The same turns and mirrors carry the whole set onto itself and the rows of a family onto each other. Which other rows belong to the same family as each row named below? List them in the order they appear above.
These 16 rows form 4 families of 4 rows each.
gutup: [ 32 -28  -5  37  17  -3 -17  11  12 -14  17  -1  17  30 -32 -14  -3   1]
ged: [-12 -20 -11   8 -15 -16 -35  14  -5 -20  27 -25 -28  -7   2  32  17   1]
zek: [ -5 -31   4  -4 -10  -9 -27  17 -14 -18  35 -19 -17  -7   5  29  22   2]
Sizev: [ 22 -30   5  24 -33 -44 -18   0  32  16  22  -1  29  10   6 -29  -6 -10]
vazo: [-16 -33   3   9 -24 -16 -15   2  -6 -31  27 -20  -6 -13  -2  24  21   5]
Kudim: [-13 -17  -9   4 -21 -20 -24  -5 -20 -18   0 -15 -24   7  42 -29  -7   9]
zir: [ 18 -18   1  11 -18 -52 -35   8  27  27  20  15  27  15  12 -22 -10  -7]
dumud: [-19   1 -15  12  -9 -18 -29 -18 -12  -4 -12  -8 -22  20  42  -8 -10  12]
Gov: [ 24 -13  -9  36   1 -14 -12  18  11   5  15   7   6  24 -46 -10  -6  10]
fasan: [-26 -18  -7  15 -26 -24 -20 -11 -10 -15 -14   2 -26  18  36 -20   1  -7]
gimo: [-15 -25   6   7  -3  -6 -32   7  -4 -29  21 -39 -12  -2  14  22  21  -7]
kef: [ 26 -19   3  13 -11 -53 -38   3  36  26  16  -4  21  20  12 -27  -3   2]
bubal: [ 18 -20 -17  34  19  -2 -15   8   6   1  22   3  15  38 -35  -4   2  -4]
kad: [ 19 -14   1  19 -20 -52 -31  -6  40  23   5   4  22  26  -8 -11 -14 -16]
fepu: [ 31 -11 -14  44  22   2 -19  10   9  17  10 -11   6  26 -24  -2  -7   0]
borav: [-18 -12 -16   9 -17 -23 -17  -8 -18 -12  -6  -5 -13  31  50 -15  -4  -7]

Same family as bubal: zek, zir, borav
Same family as gutup: ged, fasan, kef
Same family as Kudim: Gov, gimo, kad

The same turns and mirrors carry the whole set onto itself and the rows of a family onto each other. Which other rows belong to the same family as each row named below? List them in the order they appear above.
These 40 rows form 5 families of 8 rows each.
nuf: [ -8   1  15  14  13  22 -15  14  14  17  31  19 -17 -15  13  18  -4  -1
   1   1  14   7  11 -18  14 -22   4 -28  24 -11  23  -2  20  40  -4 -35
 -21  -1  31   6  11   9 -20  14  19   2 -27]
gido: [-18 -22  10  23  15 -15 -28  -3  24  28  52   8   9 -26   2   4   6 -16
  20   5  37   7  11 -18 -20 -27  17 -28  -7  -9  22  -4  16  24  11 -14
  -5  -1   6 -27   3  -4  -3  -3 -16  -2 -14]
sota: [ 27 -12 -32 -13  25  -9   0 -24 -10  12  29   7   9  12   1 -39  29 -30
 -11 -10  20  13  -9  -2  19 -26 -12  -1 -26  10  -9 -13   2   7  18 -42
  -4  17 -22  -9  11 -24   8  -2  15   5   2]
tos: [  5 -25 -21   2 -17 -19  -7  14 -23   6  18  17   4  39 -15 -23  -9 -20
  -5 -21  -3  -6 -25   1  18 -18   0  16  -8  13 -13  25   9  19  24   2
  21  -4  -6   7 -17 -15 -14 -12 -29  -1  10]
susi: [ 40   7  -3 -24  20  25  11 -15  -9  14  29  16   1  12 -23  -9  11 -15
   7 -10 -11   4 -13  12  41 -21 -17   7   1   0  -4   3  19  51  -3 -43
  -5   1   7   0   4  -3  -4   1  15   5   4]
sugen: [  6 -21  18  27  13   9 -15 -11  17  28  12  29   9  -6  19  19   0   7
   0  18  25  32 -24 -14  -5  -5 -19 -10  -4 -16   3   4 -18 -15  35   2
  -2  35   9 -12   0 -16  29   2 -18  24 -18]
bup: [  9 -21 -24  -1 -41  -8 -10  21  -7  -6  -1   9  10  15  15 -25  13 -10
  13  -6  -8 -16 -11  18   8 -38  -8   0 -15  19 -19  -6   0  26  11 -32
   6  23 -18   0 -22 -25   4  11 -15 -14   5]
siben: [-14 -17  -9   7  31  47   2 -12   6  26   5  53  -2  -2   5   0   0  24
 -16  13  17   8   7  -3  14   5  12  -1   5 -16  23  14   6  31  14 -15
  -3  10  20   6   0  -2   0   6 -34  25  -3]
zifol: [ -1   6   9  18 -36   6   2   8  26   0 -13  -9   2  21   3   6 -22  -8
  34 -15   4 -21 -32  13  -6 -25  -2 -28  12  15   3   6 -13  42  14 -11
 -10  14  -6 -11 -20  -8  -7  28 -12 -27  -6]
nomo: [  3 -15 -31  -8  -6   2  -9   6 -14  -5   1  31   0  13  -4  -9   4  -5
   2 -19  -4 -23  14   9  16 -26  -7   7  18  -3  -1   7  31  40  11 -21
  16   0  12  -4  -9 -13   6 -17 -33 -26  21]
tudu: [ 20   5 -21  -1  13  42  12 -16  21   7  16  20  10  30  16 -19  -8   7
   4   8  20  -3  -2  -5  24  -8  16   2 -14  -3   1 -29  10  51 -22  -7
 -14 -26 -28   7  -1  21 -24  -5   5  22   6]
konu: [  7   0  18  17  -9 -30   5 -14  21  -2  26 -16  -4   8 -12  11 -13 -29
  33 -31  26 -20 -19  -3 -12 -17  11 -23  18   7  15  -5  -4  25  14 -20
  -2 -22  10 -24  12   1   2  -4  14 -34  13]
bizu: [  6  -6  30  11   5  14  12 -16 -25  14   2   0 -19  -1 -13  -7 -14  12
 -55  18   0 -12 -35 -11  -6  17  19   8  11   3   6  23   2  -7  20 -14
  18   9  15   7  10  -9  16  21  13   7  -1]
Fipa: [  8  -4  23  -8 -14  30  20  -1  18  -3 -21  -3   9  -6   4   4   0  -1
 -27  18  -3   0 -30 -16 -22  33   9  14   4  -9  12   6   3 -10   8   5
   9  38  11   5  20   2   5  19   4  13 -28]
Lupu: [ 14 -12 -21  17 -14 -29  -3 -11  -8   3  13  16   6  36  11  -6   4 -11
  27 -21  -9  10 -22  10   4 -18 -24   9   0   8 -24 -14 -14   3  16   3
   1  13  -6 -12 -22 -30  30  -5  -3 -24  27]
kan: [  2  15  12  26 -26 -16 -16 -12  24   8  21 -11  -4  22  18  12  -9 -29
  38  -1   6  10 -18   7 -12 -14 -15 -25  13   9   3  -4  -9  17  18   9
  -2 -18   4 -16 -21 -15  12 -12  -6 -51  -1]
boti: [-14 -13  22  42 -11  -5 -10   2  29  33  30  -2 -16 -20  21  11  14 -18
  26   8  36  22   2   3   3  -7 -21 -34   4 -17   0  -5  -2  11  24   0
 -13  -2  -1 -25   3 -13  13  -6   3  -6 -27]
nis: [-17  20 -29  16  12   1  -1 -37  10  -2  21   3  -2   7  31 -20  -3  -6
 -11   3   3   2   8 -28 -39  20  37   8 -10   7  18 -15   4 -21   4   9
 -11 -25  -5  11 -12   2  -9   0   4   1  21]
Fube: [ 22  21 -12  -9  13  15  18 -42  14   4  25 -18  -8  11  12 -25  20 -19
  13  15  26  24 -16  -3   3  12  18 -18 -34  -3  18 -16  -3  12  12 -13
  -9 -29 -27  -3  12  11 -11  -7  34  20  10]
Fotig: [ 24  18   6   9   1  12  -3 -35  21  13  37 -12  13   7  28 -25  11 -12
  15  38  15  35  -9  -8  -3   2 -16   4 -28   7  -8 -30  -2  -5  -8  10
  -8 -12 -33   5  -5   7   5 -24   9  16   1]
refup: [ -6 -22  26  -1 -16  28 -12   7  22  28  -6  27  10 -25   7  -2   4  14
   3  27  13   8  -1   1 -15  -2  25  -9  -2  -9  19  21   8  -1  24   7
  -3  18   4 -12   0 -17   7  13 -39  22 -30]
kat: [ 23  23   0 -19  16  40  16 -20   0  -1 -11  10 -15   0  -2  16   4   9
 -35   6 -14 -14 -25 -10   6  19  16  17  21 -16  21   2   1   5   5 -19
  23  -1  23   6   5   8  13   0  -5   4   7]
tufol: [ 21 -13 -33  10   5 -11   4 -17   7 -12   2  18  20  37  -5 -10  -8 -22
   5 -35   7 -19 -31  -5 -12 -18  -5  -4 -16  11 -14  10  -9  19  35 -20
   5 -10 -15 -19 -17 -21   8  -9 -19 -22  23]
ralif: [ -5 -13  19  24  26  27  -4  10   1  28   6  19 -17   0 -15 -10  -7  22
 -22  30  19  15 -22 -17  -1 -12  16 -37 -14  -1   8  28 -18  15  16  -4
   5   3   2  -7  -9  -5   2  17 -35  28 -13]
fimim: [ -7   4  -5  20  -8   5  16 -17 -13  10  12  -7   6   3  17 -17 -19  11
 -34   5   8  -5   6 -18 -23  -1  38  19  15   6  16 -13  39 -14  -4   7
  24 -12 -31  25 -11  -5  -2  18  10  -1  12]
Vis: [  2 -17   7  24  30  17  -3 -13  15   9   6  21   6 -10 -13   9  11   6
   3  17  22  15 -37 -21 -26   8   4 -18 -34 -25  13  19  -2  20  40  -6
   8  23  25 -25  11   6   5   0 -13  24  -8]
fode: [ 33  -2  -2  -7  16  -2  12   9 -20  23  24   1  -5  21 -35 -52  15 -29
  -3  -1   2  21  -6  -1  31 -26 -10  -5 -14  11 -16   9  19  18  -3  -2
  -1  -1 -12   5  19 -12  -9   1  16  19 -10]
roduf: [ -6   6  -3  20  27  -8   8 -25  -8   1   3   6 -10  -6  -1  -5   7  -3
 -26  -5  -1  -3 -22 -27 -31  17  11  14   8  -1  14  -4  -2 -24  19 -12
   4  33  46   4  22  -2  14  12  20  -1  11]
vok: [  5  -2  26  25  12  11  13 -28  13   1  -7  10   1  12  13  13 -13 -11
 -26  10 -11  26 -16 -15 -33  34 -11   7  10  -4   1  -1  -9 -27  22   5
   2  21  18  -3   3 -19  33   2   0 -14   2]
zuruv: [ -7   4   9  24  -6  -3  23 -27  15   7  20  -3   0  -3  28  -9   9   3
  -1  10   6  17   8 -15 -25  33   8  12  10   4  -2 -34  -1 -36 -18  19
  -1 -19 -11   5  -2  -7  20 -12  14 -10  11]
tipat: [-13  -3  31  13 -20   7  -3  13  24  35  18   3 -10 -28  -5   5  -4 -15
  27  -1  10  -6  11  10  -6 -20  10 -31  30   5  15  16  -2  21   5 -12
 -25   7   8 -13   5 -19  10  39   0  -4 -25]
minuk: [ 24   1  -1 -35 -22   5  11  -1  -5   2  20 -22 -10   5  -9 -36  27 -32
  11  17 -17   9  -8  25  26  -1 -12   1 -24  14 -14  -6  -6  29  -8 -27
  -4  14 -23  -2   3  -7   1   6   8  12   7]
fub: [  7  13 -15  -8   2  19   4  -3  -2 -17   7   7  -8   0  30 -17  -4   5
 -32   3   2 -15  30 -24  -4  -1  18   6  22   1   9 -30  34   3 -23 -25
  -2 -22  -7  21   8   8  -6  -9  17 -11   8]
Vaz: [ 28  26  -4   6  10  26  27 -12   9  10   9 -18   9  22  -9 -28  -7  -5
   8  15  15  25 -10 -14  -2 -12  19 -14 -14   0  14 -11  27  19 -14  23
   9 -26 -47  13   1  13 -17  12  16  20   0]
dumef: [  7  13  -7   9 -14  14 -13  16  22  -6  -2   4 -14  18  11  30 -12  -3
  16 -10  11 -32 -24  -9   8 -20  17 -14  22 -20  16 -10   2  51   2  -1
  16 -19  18 -13  -4  21 -14  -7 -12 -19  -2]
lesog: [ -2   3  -2  10 -14  12  28   1  16  -2   3   5  15  -5  19 -24   2  -6
 -11   1 -16   3  14 -22 -26  18  13  26   8  20   3 -21   8 -26 -26  -4
  -9  12  -3  36   8  -3  -5  23  13  16  -3]
Fud: [ 10  15   0 -14 -11  24  22 -20  23   2   9  -7   9  18   8 -42  -2  -7
  25  19 -11  18   3   6   0  14  14   8 -23  23   5 -15  -5   8 -20   4
 -18 -10 -29  20 -11   8 -21   3 -15  29  16]
Fugo: [ -5   0   8  22 -31 -18   6  15   3  -6  17 -28 -17  28  -4  22 -20 -29
  15 -18   7  -4 -32   0   5 -14   7 -18  16   3  24  12   2  35  18 -10
  37 -12   0  14 -11   9 -18   7  -4 -19   8]
vubil: [-23  -7  13  38   9  -9  -4  31  10  24  29 -11 -22 -10  -1   1  -2 -10
   6   2  24  21  15 -14   2 -37  12 -48  13   1  29  -5   4  23  -4 -22
  13   0  -2   9  -3  -3 -10  24 -11   2 -13]
Kenu: [ 28  -7  -3  13   7   0   9 -22  -2   6  18  -2   0  20   6 -27  14 -32
   5   8  -6  32 -12  12  14  -1 -46   7 -31  -5 -34 -17   3  17  21 -12
 -10  24 -22 -11   1 -18  17 -12  19   9  12]

Same family as nuf: susi, siben, nomo, tudu, kat, fub, dumef
Same family as vubil: tos, bizu, ralif, fimim, fode, Vaz, Fugo
Same family as Fube: gido, sota, konu, nis, tufol, Vis, roduf

The same turns and mirrors carry the whole set onto itself and the rows of a family onto each other. Which other rows belong to the same family as each row named below? List them in the order they appear above.
These 32 rows form 4 families of 8 rows each.
nikip: [-16   5  15  18 -28  33  11   2   3   0]
luno: [ 13  12 -11  29  12  42 -33  37  32   7]
kuga: [-7  8  7 -4 31 34  4 -8 37 31]
Pozo: [10  1  5  1 40 52 -5 -4 17 17]
Lanu: [-14   8  33  16 -23  33  12   3   9  -2]
Moko: [  3  26  -3  27   4  55 -37  20  44 -10]
tesi: [ -7   7   7  -9  46  42 -18   5  24  10]
luki: [-18  -3   3  16   7  15 -34  -1  29 -39]
mefal: [-7 15  6 -4 25 39  2 -3 33 37]
Zirif: [  0  24 -14  31   3  53 -40  11  32 -10]
git: [ -5  -8   7  17 -17  20  12  15   0  15]
Todin: [ -6  -5   8  26   5   8 -30   0  29 -38]
sebi: [  7   3   6  -6  42  43 -12  -9  21  15]
sevu: [ -4  16   9  43   1  51 -38  25  34  -8]
pelo: [ -8   4  13  22  -4  -3  -9 -19  45 -17]
Vobo: [  1   2  -5   5 -14  25  15  14   0  17]
barum: [-12   4  18   9 -26  32  12  -5   4  -3]
ditu: [-19  13  13  20  -8  -6 -19   2  42 -21]
pul: [ 22  22 -10  28  20  35 -26  35  29   3]
menis: [  2  26  -2  31   1  55 -34  25  35  -9]
galan: [-19  17  16  17  -2  -1  -7   6  43 -28]
sosu: [  9  14  -8  32  22  35 -35  36  36   8]
Keveb: [-14   8  -1   1  33  30  17  -8  31  20]
rogaf: [ 19   5  15   3  39  41 -11  -4  18  19]
rodi: [ 10   2  -6  21  11  53 -24  42  36   8]
Kunuf: [-20   6  13  19   1  -4 -17  -5  45 -22]
murup: [ -1   3  19  12   8   9 -45  -5  36 -24]
tibid: [-11 -10   9  16 -10  14  12   8  -2  15]
Pake: [ -8   0  12  17  11   5 -32  -7  31 -36]
kapa: [-12  15  11  28 -27  22   4  -1  -3  -1]
rinil: [ -6   4   2   4  21  34  -3 -13  36  40]
Bafa: [-15 -19   6  11 -16  22   9  14   7  21]

Same family as tibid: Pozo, Moko, mefal, Todin, barum, ditu, sosu
Same family as pelo: tesi, sevu, Vobo, Keveb, rodi, murup, kapa

